One turn moves each row of this set onto another row. After a few examples, where does it send each row asked below?
vomu: [ -2.3  28.1  21.9  13.0  48.8  11.9  -6.0  -8.2 -12.1 -14.8  -9.0 -11.1
   2.5 -40.1 -42.3]
girov: [ 23.7  -9.4 -31.4  43.2  16.9 -13.7  -3.5 -16.5  -2.9 -28.4  -5.9 -13.4
  18.4 -38.6 -20.5]
paz: [ 34.1  -6.6 -16.5   4.0 -17.9   3.3  -1.1 -30.0  -8.2  -8.9   3.7   0.1
   2.5  -2.3 -19.7]
tiba: [-12.9  32.3 -10.0  59.4 -24.7  27.8 -39.5  -7.4   0.0 -16.4  -6.8 -28.3
  11.5 -38.1 -29.1]
fofof: [-31.8  37.1 -13.1  22.5 -18.1   7.8 -25.4  40.8   1.4 -16.5  -4.5 -18.8
  23.2   4.1 -27.0]
vekif: [-48.8  21.2 -10.7  21.3 -11.4 -13.9 -21.2  40.1 -19.7 -22.5 -19.4 -24.8
  -7.9  -8.0 -26.0]
zut: [-20.9  20.3  -1.7  34.7 -23.8 -35.8   0.4  18.4 -17.7 -10.2 -18.6 -46.0
 -27.8 -17.5  -4.0]
Peki: [  1.3  26.7  31.4  24.8 -26.7 -18.9 -11.6  19.6   8.4 -11.3   3.4 -20.6
   6.1  17.1  -2.0]
sig: [ 33.2  -3.6 -18.7  11.5 -21.2  20.6   0.9 -13.2 -26.7  -4.9  15.7  -0.3
   8.5  -2.9 -14.2]
Muti: [  4.8  22.2  45.1  18.7   9.4 -20.6   5.0   8.4  -4.1 -40.4   3.7  -4.0
   0.1  -2.5 -23.4]
nogib: [ 20.4  -5.8 -14.8   2.2   5.1  10.2 -11.5 -40.1 -12.9  13.9  -1.5   0.5
   4.4 -23.4 -13.4]
sul: [-26.0  20.1  -8.1  58.8 -18.3  12.3 -37.6  -8.4 -16.8 -19.2 -18.1 -32.2
 -11.9 -48.6 -27.4]
nibo: [ 15.0 -19.1 -17.2   9.9 -12.4   0.9   2.6 -15.4 -47.3  -8.4  -0.1  -6.3
 -22.5 -18.1 -11.5]
muli: [ 13.8  -6.3 -17.3   8.6   5.7  24.4 -11.2 -24.5 -35.9  18.1   7.0  -1.1
   3.1 -29.9  -7.4]
fetuk: [  4.5  16.5  20.9  15.6  23.2 -11.7  10.0   4.2 -20.5 -46.6 -12.6 -14.8
 -19.0 -21.9 -48.9]
Dab: [  5.2  45.4  -5.3  35.8 -32.8  -2.1  -5.2  20.9  15.6  -1.7   4.9 -35.9
  21.4   2.1  -5.9]
mapo: [-10.9  22.4  -9.9  61.7 -38.8  10.7 -30.0   0.2  -8.1 -37.4 -10.1 -31.9
  -6.2 -28.0 -32.3]
Timu: [ 17.5 -17.7 -14.5   2.9  -5.1 -10.2  -1.9 -34.1 -26.2  -5.3  -9.3  -4.1
 -20.1 -18.9 -15.8]
Zasam: [-57.4  28.8   6.5  13.6  18.3 -18.2  -2.5  -8.4 -25.5 -15.2  -5.4 -42.4
  -1.0 -14.5 -29.7]
Rol: [ 22.5  -9.7 -30.8  43.7  18.2 -13.8  -4.5 -16.2  -4.0 -27.3  -5.8 -13.2
  17.8 -39.9 -20.6]
zom: [-52.6  33.0 -11.0  20.0   8.6   8.6 -34.9  29.9 -10.7   5.2 -14.1 -20.3
  13.8 -23.2 -20.9]
tez: [ 23.4  -9.2 -31.4  43.2  18.1 -12.8  -4.6 -16.7  -2.5 -27.0  -5.8 -13.0
  19.3 -39.3 -20.3]
Zigu: [ 21.5  35.0  18.2  15.9  20.4  14.7   4.3   4.3   3.1 -36.8   3.7  -8.0
  17.3 -10.1 -50.3]
sagag: [  0.9  -0.5 -33.3  17.3 -28.2  19.9  -6.3  21.3 -47.6  -9.8  -2.5 -42.8
  -3.0 -15.3 -10.4]
Ravo: [-34.2  36.3   2.7  17.4 -11.2 -15.0   6.9   3.2 -10.0 -37.5   8.2 -39.5
  14.0  16.3 -36.7]
rafu: [-26.2  38.8  -1.7  32.1   9.3  -1.6 -21.4   2.9  -3.6  32.6 -10.7 -39.1
   6.7 -39.8   5.0]
bolin: [ -8.3   1.8 -32.4  15.6  -9.5  28.5 -15.9  12.7 -48.1   8.1  -5.9 -42.0
   0.7 -30.7  -6.0]
giru: [-14.4  19.2  47.3  15.9  35.4 -18.6  -5.2  -2.1 -14.0 -18.5  -5.4  -6.1
  -7.2 -28.1 -16.7]
Pobuf: [-15.8  32.9  33.5  21.1   8.4  -0.9 -29.8   4.3   8.7  26.0  -1.0 -19.2
  16.4 -12.6   6.9]
ninoz: [-26.3  12.5  34.1  22.6  -1.9 -33.7 -16.7  10.7 -15.0   1.6 -15.2 -26.4
 -23.3 -12.5   4.2]
lan: [  5.4   9.0 -34.4  16.7 -22.3  37.1 -13.6  16.9 -36.0   3.5   4.0 -39.0
  16.8 -16.0  -8.7]
Zar: [  2.1  33.5  45.3  16.6  27.5   1.7  -7.2  -0.3   6.0 -14.6   9.5  -0.9
  22.8 -15.1 -18.6]
banu: [-39.8  47.8   4.8  14.1  15.2   7.6  -8.6  -8.9  -2.7  -4.6  11.2 -35.1
  35.3  -3.2 -29.8]

giru turns into Zar
sul turns into tiba
Now these:
sagag turns into bolin
nibo turns into muli
Timu turns into nogib
rafu turns into Dab
Pobuf turns into Peki
fetuk turns into vomu
fofof turns into vekif
Ravo turns into Zasam

